(in the rows, 128 means zero)
One turn moves each row of this set onto another row. After a few examples, where does it send each row asked below?
j740: [ 97 120 170 117 140 167 128 130 125 125 123 125 106 132 119 106 113  94
 126  93 124]
j877: [118 107 124 136 158 121  78 102 131 126 114 118 125 103 117 109  98 141
 107 103 158]
j742: [102 121 169 120 129 171 126 129 138 126 117 137  96 127 117 107 112  97
 117  94 136]
j798: [116 118 140 140 152 126  90  98 125 135 132 106 113 113 113 112 100 140
 106  98 178]
j340: [100 148 125 125 159 113 103 109 117 117 115 111  96 115 139 130 103 140
 113 134 169]
j514: [113 154 123 130 161 107  94 111 118 115 131 107 109 107 128 116 116 145
 105 110 183]
j935: [115 153 122 107 153 158 100 145 118 105 132 110 126 153 132  96 135 107
  93 106 125]
j296: [ 99 155 125 135 167 109 103 108 126 133 126 105 119 108 133 115 106 147
 101 116 162]
j196: [ 97 115 165 113 125 166 133 133 131 122 124 135  97 121 118  97 122  94
 117  93 138]
j13: [ 92 136 138 141 173 101 109 107 130 122 122 111 138  90 133 117 103 123
 110 106 165]
j741: [112 140 143  87 146 133 121 126 119  99 112 169 132 102 139  97 138 104
 101 111 132]
j970: [ 97 118 167 108 135 174 135 127 129 119 123 137 105 123 121 112 118  94
 128  97 139]
j669: [106 133 134 142 150 113 108 101 136 116 132 112 107 119 135 133 121 148
 121 112 182]
j614: [118 112 138 135 148 112  97  90 138 119 126 125 125 116 130 129 119 150
 105 107 175]
j357: [103 119 166 112 132 168 137 138 129 116 123 126 100 127 120  96 126  97
 124 102 134]
j369: [106 144 122 131 159 113  95 113 127 124 115 114  93 102 127 117 106 154
 122 117 162]
j409: [115 152 147 132 159 116  99  97 135 124 115 111 112 111 125 124 100 151
 110 109 175]
j472: [112 145 119 109 137 163 107 149 124 104 136 115 115 145 130  86 143 103
  88 104 140]
j783: [107 148 141 145 167 113 101 107 137 109 122  99 126 107 129 125 103 124
 118 103 184]
j458: [114 115 140 129 163 127  77  89 132 121 139 104 124 120 129 124 104 142
 110 112 159]
j5: [110 135 146  86 138 129 120 135 122  91 112 158 127 102 135  97 145 102
  94 104 135]
j918: [120 140 125 106 143 163 110 150 122  98 130 113 125 145 129  86 145 101
  92 110 134]
j816: [100 127 171 118 130 170 134 131 123 120 124 141 107 134 118 104 120  98
 127  99 140]
j892: [101 117 167 119 129 171 136 136 131 120 124 138 100 119 121 103 126 102
 119  93 134]
j903: [107 145 137 120 168 111  89  99 127 109 136 110 109 111 142 131 114 148
 120 123 163]
j316: [113 140 144  78 147 138 119 129 118  91 110 160 134 107 138 110 142 106
  98 108 135]
j408: [ 91 119 177 113 139 167 130 133 132 120 124 135 101 118 120 103 120  98
 129 100 137]
j909: [114 144 118 106 147 175 105 142 122 104 137 113 124 150 130 100 136 102
  95 107 141]
j591: [113 105 132 128 153 128  84  92 122 129 114 116 123 120 124 120  90 135
  94 119 160]
j602: [121 131 143 138 163 118  87  94 137 117 116 110 140 110 123 119  99 134
  99 100 175]
j596: [117 152 126 114 142 167 108 146 117 100 135 123 130 155 129  93 140 101
  98 108 142]
j744: [101 125 120 147 168 108  95 121 130 105 120 108 124  91 130 116 106 116
 129 104 170]
j105: [110 120 127 147 157 109 100 104 138 104 134 110 135 115 137 129 124 129
 113 104 184]
j961: [100 118 146 135 171 112  93  98 132 104 138 108 127 102 138 131 107 119
 130 110 168]
j513: [110 143 125 113 150 171  98 148 126 104 138 109 123 149 128  90 139 104
  95 109 138]
j25: [109 142 157  85 151 125 119 130 117  95 107 154 134 107 137 108 136 103
 105 103 120]
j326: [115 159 117 115 144 162 102 150 130 101 131 116 114 149 132  98 137 102
  90 107 139]
j762: [113 139 150  93 144 128 115 132 128  90 104 163 134 101 136 108 136  97
  94 102 134]
j421: [111 140 152  81 151 131 110 133 121  92 111 159 133 105 136 100 145 113
  95 112 132]
j554: [115 148 111 113 146 169 105 141 121 108 139 123 125 147 133  86 135 100
  95 110 138]
j349: [ 97 117 128 141 166 111 101 111 122 102 118 108 132 102 138 127  98 100
 117 116 175]
j163: [ 97 120 160 118 135 171 135 127 129 126 127 141 102 123 123  98 116  93
 129  99 137]
j793: [115 134 148  92 141 136 122 137 123  91 112 160 132 102 137 101 148 109
  93 101 131]
j273: [115 144 120 117 141 170 111 152 125 102 136 116 119 143 132  92 144 107
  91 103 137]
j57: [116 131 156  82 140 135 125 134 121  95 107 154 127 108 132  96 145 107
  99 110 128]
j382: [100 124 138 143 163 120  98  98 132 144 126 107 130 108 121 111  94 138
  99 104 159]
j821: [115 142 155  90 140 136 120 131 114  93 110 167 138 114 133 102 141 105
 100 108 136]
j866: [107 125 143 136 162 100 100 105 123 111 126 118 129  86 125 118 108 120
 114  97 185]

j163 turns into j554
j821 turns into j816
Where do these go?
j105 turns into j614
j961 turns into j458
j57 turns into j357
j909 turns into j316
j326 turns into j762
j369 turns into j744
j273 turns into j793
j13 turns into j382
j783 turns into j602
j866 turns into j798
j5 turns into j196
j740 turns into j935
j513 turns into j421
j349 turns into j591

One turn moves each row of this set onto another row. After a few examples, where does it send each row asked below?
j872: [124 146 161 137 126 142 133 110 132 126 147 122 159 110 151 126 138  89
 128 137 133 141 143 111  95 126 115 151 128 149 149 102 120 105]
j804: [110 122 117 133 131 134 135 129 121 104 156 114 146 104 116 100 119 109
 161 154 151 123 120 134 116 135 118 150 104 140 143 113 117 110]
j470: [128 114 141 131 137 116 141 133 125 120 118 105 140 123 134 107 110 115
 131 131 125 132  98 128 129 136 129 128  88 149  87 133 161 106]
j512: [107 154 129 113 111 144 135  90 139 132 122 118 117 100 146 114 133 122
 127 128 132 126 129  85 109 122 136 121  99 143 123 120 114 117]
j928: [124 122 145 142 127 137 124 129 118 119  95 143 180 131 129 150  92 101
 157 118 150 132 117 101 118 124 150 141 119 145 121 117 129  95]
j879: [146 127 151 119 121 125 115 109 104 124 152 123 153 110 119 146 158 136
 114 135 139 132 134 128  97 105 124 113 126 135 107 137 136 128]
j636: [119 121 131 121 145 143 124 158 126 132 165 146 132 109 120 134 151 123
 122 116 138 118 115 121 134 149 127 102 144 122 116  96 110 114]
j819: [116 103 131 117 145 124 112 129 133 152 134  92 123 121 132 155 146 128
 139 136 141 128 139 107 151 127 115 125 161 154 105 111  92 109]
j141: [106 158 141 120 119 140 138  98 120 138 127 109 117  91 155 124 136 118
 120 141 131 118 122  88 110 133 139 128 108 158 120 131 116 118]
j405: [132  98 121 116 136 145 126 118 146 135 133 165 121 130 111 135 110 118
 129 117 150 154 127 104 152 136 125 114 110 145 122  98 136 107]
j436: [121 134 149 122 135 137 123 170 136 124 114 122 125 150 154 118  99 126
 108 141 125 132 113  93 102 123 131 153 123 146 112 132  91 118]
j216: [102  93 131 143 128 121 126 147 147  91 135 138 106 106 109 155 124 106
 164 148 138 125 115  95 145 116 131 132 123 160 109 114 100 125]
j968: [108  95 117 145 135 110 106 148 145  91 147 119 124 115 129 105 123 105
 138 121 140 164 130 123 118 131 103 124 131 157 133 114 113 114]
j350: [144 133 135 109 107 165 154 134 152  91 127 125 127 126 123 143 137  86
 129 128 128 123 118 117 128 118 141 141 134 145 110 135 132 123]
j452: [118  92 124 149 133 118 101 150 139  97 156 123 133 105 124 128 114 107
 134 128 137 154 130 116 115 128  98 127 144 167 143 104 107 121]
j205: [110 120 153 125 127 116  94 135 116 125 108 127 146 129 147 155 120 143
 149 129 116 127 112 106  95 112 132  85 133 171 118 121 132 110]
j687: [120 127 137 124 141 152 119 159 122 135 167 142 131 112 122 133 142 123
 123 115 139 131 116 123 130 146 131 108 144 121 118  98 100 104]
j557: [111  97 151 156 117 104 121 116 159 120 119 125 135 130 101 155 124 103
 135 105 151 144 105 107 119 110 129 150 122 125  99 123 107 139]
j894: [142 127 150 119 124 124 116 117 103 122 157 118 157 110 120 142 150 141
 118 135 136 125 140 124  89 114 133 117 131 131  95 135 130 129]
j427: [118 105 117 104 152 131 133 149 120 120 136 108 127 137 147 123 129 101
 147 129 162 158  98 114 136 120 149 154 143 170 115 100 128 114]
j134: [124 125 133 117 114 117 129 153 114 114 130 153 128 135 134 139  84 122
 116 157 149 134 148 117 121 115 130 137 134 126 146 138 105 126]
j887: [111 129 117 114 144 143 128 162 113 121 150 115 137 122 139 154 163 121
 133 134 137 121 121 125 108 105 128 146 156 145 138 136 141 104]
j753: [103 117 156 135 123 120  92 141 110 122 105 129 147 125 149 153 116 133
 150 121 117 125 106 104  94 110 128  89 130 157 114 117 135 109]
j117: [146 112 113 121 126 131 104 118 115 104 120 127 144 123 152 122 133  99
 119 112 143 138 137  89 108 102 129 100 115 167 123 129 146 120]
j3: [111 106 132 118 148 129 116 131 133 152 134  88 122 119 133 150 147 127
 145 140 142 132 128 106 155 121 105 125 151 156 106  98  99 107]
j144: [109 141 149 144 132 121 126 116 142 152 120 156 131 111 144 141 128 114
 101 101 131 143  93 106 102 131 138 126 110 151 132 135 142 120]
j883: [115 121 121 135 134 143 139 130 128 112 175 107 133  99 126 109 116 109
 152 166 141 115 126 125 116 135 111 146 114 148 134 109 123 120]
j199: [ 97 114 127 136 131 103 119 110 118 137 116 126 128 127 130 141 118 123
 147 123 168 130  81 107 111 107 164 148 105 146 120 146 120 127]
j267: [132 122 140 114 137 102 134 127 144 135 102 138 127 152 123 146 123 103
 111 170 147 133 128 120 128 110 102 150 116 158 123 141 122 136]
j515: [106  94 133 135 141 129 108 129 140 157 123 125 134 125 131 144  98 141
 153 134 121 110 112 130 112 154 119 126 135 140  88 140 137 124]
j28: [115 102 142 129 144 122 115 112 141 141 127 160 158 127 132 167 123 105
 166 144 164 123 123 120 131 131 115 114 155 139 118  94 126 120]
j706: [138 101 139 124 110 146 117 129  88 121 142 101 141 127 102 130 124 106
 116 106 150 134 120 112 122 129 132 147 117 120 123 104 114 122]
j965: [117 151 149 133 115 141 139 106 145 118 130 105 165 112 137 121 132  98
 136 128 140 146 139 116  96 120 116 157 131 143 144 106 112 113]
j389: [ 99 136 142 132 134 118 128 115 149 140 115 151 119 124 154 119 133 117
 116 100 135 158  95 113 105 129 142 129 108 149 134 136 142 114]
j674: [ 98 125 133 125 131 115 133 186 127 128 109 124 118 135 139 126 101 103
 116 133 115 123 119 101 125 115 108 148 118 125 118 103 110 126]
j570: [112  86 157 163 127  93 109 123 144 128 131 138 130 119 108 164 119 106
 129 111 144 150 114 100 118 112 131 144 122 134  93 119 112 134]
j474: [107 112 121 114 107 126 132 109 143 121  96  93 126 116 127 153  93 116
 129 130 149 140 126  89 132 130 120 131 147 147  88 112 132 121]
j129: [106 120 133 119 118 123 118 140 110 116 112 157 124 145 136 134 100 105
 106 152 158 111 124  98  93 137 118 134 121 118 125 129 126 144]
j551: [137 130 136 125 151 106 119 149 127 138 115 143 147 137 130 117 112 107
 123 143 147 127 128  93 128 108 127 120 105 157 101 101  81 150]
j675: [105  97 136 137 131 129 111 127 139 146 119 123 128 122 128 152  92 139
 156 143 126 116 115 134 119 149 118 126 137 139  91 151 137 116]
j491: [122 127 155 120 141 143 133 135 141 121 110 145 148 111 134 148 166 126
 151 133  99 107 120 108 105 119 122 133 114 151  90 130 147 124]
j330: [106 130 115 111 137 151 128 155 109 119 147 118 130 114 143 152 163 114
 132 135 143 120 120 124 106 112 127 150 160 137 130 138 143 114]
j339: [136 128 159 115 138 118 135 144 124 124 118 137 143 140 136 119 129 131
 114 152 140 123 114  88 132  98 108 129  92 145 136  89 109 131]
j560: [ 96 121 129 143 137 105 126 118 127 143 126 128 120 122 135 159 114 120
 142 134 157 125  86  97 114  96 162 142 112 157 107 147 132 130]
j157: [106  99 118 139 122 123 119 134 161  88 129 137 108 120 111 144 127 102
 163 134 144 131 123  90 138 102 131 120 116 150 113 116  94 119]
j756: [130 131 153 125 145 144 130 137 142 124 114 140 148 109 139 139 162 125
 153 130 103 112 112 109 110 111 129 129 109 158  80 135 138 128]
j580: [108 103 149 127 141 120 120 120 137 144 128 152 152 139 130 173 125 105
 168 145 156 114 120 121 131 127 123 115 154 135 125  92 130 113]
j588: [138 112 127 105 141 109 141 131 140 122 116 142 142 117 149 119 124 117
 112 158 153 128 137 107 122 121 101 165 133 141 114 126 119 160]

j470 turns into j117
j205 turns into j491
Where do these go?
j687 turns into j3
j134 turns into j674
j557 turns into j199
j216 turns into j570

